[[140 127 139 119]
 [157 113 128 139]
 [135 121 138 145]]
=>
[[140 127]
 [157 113]
 [135 121]]

[[126 130 129]
 [154 151 136]
 [127 129 131]]
=>
[[126 130]
 [154 151]
 [127 129]]

[[103 149 113 109]
 [147 109 153 154]
 [134 152 118 149]]
=>
[[103 149]
 [147 109]
 [134 152]]

[[119 121 121]
 [140 134 144]
 [136 141 101]]
=>
[[119 121]
 [140 134]
 [136 141]]

[[150 134]
 [150 134]
 [114 136]
 [148 136]]
=>
[[150 134]
 [150 134]
 [114 136]]

[[146 130 117 151]
 [142 150 154 138]
 [146 141 127 139]]
=>
[[146 130]
 [142 150]
 [146 141]]
---
[[104 153 157 109 105 147 102 105 151 155 110 104 112 113 104]
 [113 119 117 139 113 130 112 141 143 118 138 142 120 131 142]
 [117 150 154 112 117 141 115 108 140 152 113 108 121 117 108]
 [153 134 135 126 154 122 155 125 111 135 126 125 145 133 125]
 [147 116 114 142 147 117 149 144 116 115 141 145 141 140 145]
 [125 146 150 115 126 137 125 112 133 148 115 111 126 121 111]]
=>
[[113 119 117 139 113 130 112 141 143 118 138 142 120 131 142]
 [153 134 135 126 154 122 155 125 111 135 126 125 145 133 125]
 [125 146 150 115 126 137 125 112 133 148 115 111 126 121 111]]

[[133 114 137 124 132 121 128 124 132 155 122 125]
 [133 117 133 128 133 145 135 136 136 128 120 136]
 [134 114 136 150 131 118 130 124 136 103 122 125]
 [127 128 131 136 130 130 122 135 126 128 121 126]
 [132 110 118 107 132 140 129 145 134 100 122 144]]
=>
[[133 117 133 128 133 145 135 136 136 128 120 136]
 [127 128 131 136 130 130 122 135 126 128 121 126]]

[[138 142 139 108 128 143 114 128 109]
 [117 144 139 138 133 126 109 123 124]
 [130 112 134 116 117 129 137 139 132]
 [123 126 121 120 125 138 125 151 131]
 [124 129 137 153 125  99 149 111 124]]
=>
[[117 144 139 138 133 126 109 123 124]
 [123 126 121 120 125 138 125 151 131]]

[[121 109 136 129 152 153 124]
 [122 117 128 131 118 136 131]
 [116 123 111 123 136 124 124]
 [140 131 114 134 138 118 110]
 [121 107 145 130 122 101 133]
 [123 130 150 128 145 117 112]]
=>
[[122 117 128 131 118 136 131]
 [140 131 114 134 138 118 110]
 [123 130 150 128 145 117 112]]

[[132 106 125 128 132 125]
 [130 134 126 128 131 131]
 [132 117 133 130 130 130]
 [134 119 132 130 117 130]
 [122 134 120 127 134 127]
 [131 100 124 128 132 133]
 [138 122 117 128 115 130]
 [132 122 129 128 133 130]
 [127 125 126 130 130 128]
 [119 111 132 128 121 132]
 [129 110 139 129 123 125]]
=>
[[130 134 126 128 131 131]
 [134 119 132 130 117 130]
 [131 100 124 128 132 133]
 [132 122 129 128 133 130]
 [119 111 132 128 121 132]]

[[136 121]
 [135 141]
 [137 105]]
=>
[[135 141]]

[[122 135 132 123 126 132 132 130]
 [129 129 126 132 128 122 131 135]
 [125 132 127 132 124 129 135 127]
 [135 121 128 126 133 122 120 132]
 [114 138 126 124 128 136 132 127]
 [137 123 136 127 126 124 127 130]
 [121 135 119 142 122 126 141 129]
 [137 119 134 119 133 128 116 126]
 [124 125 124 123 129 142 119 107]
 [124 135 124 141 121 124 144 133]
 [145 119 138 130 125 118 128 133]
 [126 129 128 131 121 138 133 112]]
=>
[[129 129 126 132 128 122 131 135]
 [135 121 128 126 133 122 120 132]
 [137 123 136 127 126 124 127 130]
 [137 119 134 119 133 128 116 126]
 [124 135 124 141 121 124 144 133]
 [126 129 128 131 121 138 133 112]]

[[141 126 148 109 125 110 138 146 107 114]
 [148 132 146 107 118 107 138 147 117 108]
 [145 134 137 109 108 122 137 145 125 109]]
=>
[[148 132 146 107 118 107 138 147 117 108]]

[[128 120 116 141 127 153 126 133 132 127]
 [129 115 117 154 110 137 124 124 110 121]
 [135 121 118 132 132 134 131 130 126 131]
 [135 119 125 143 123 134 125 129 122 122]]
=>
[[129 115 117 154 110 137 124 124 110 121]
 [135 119 125 143 123 134 125 129 122 122]]
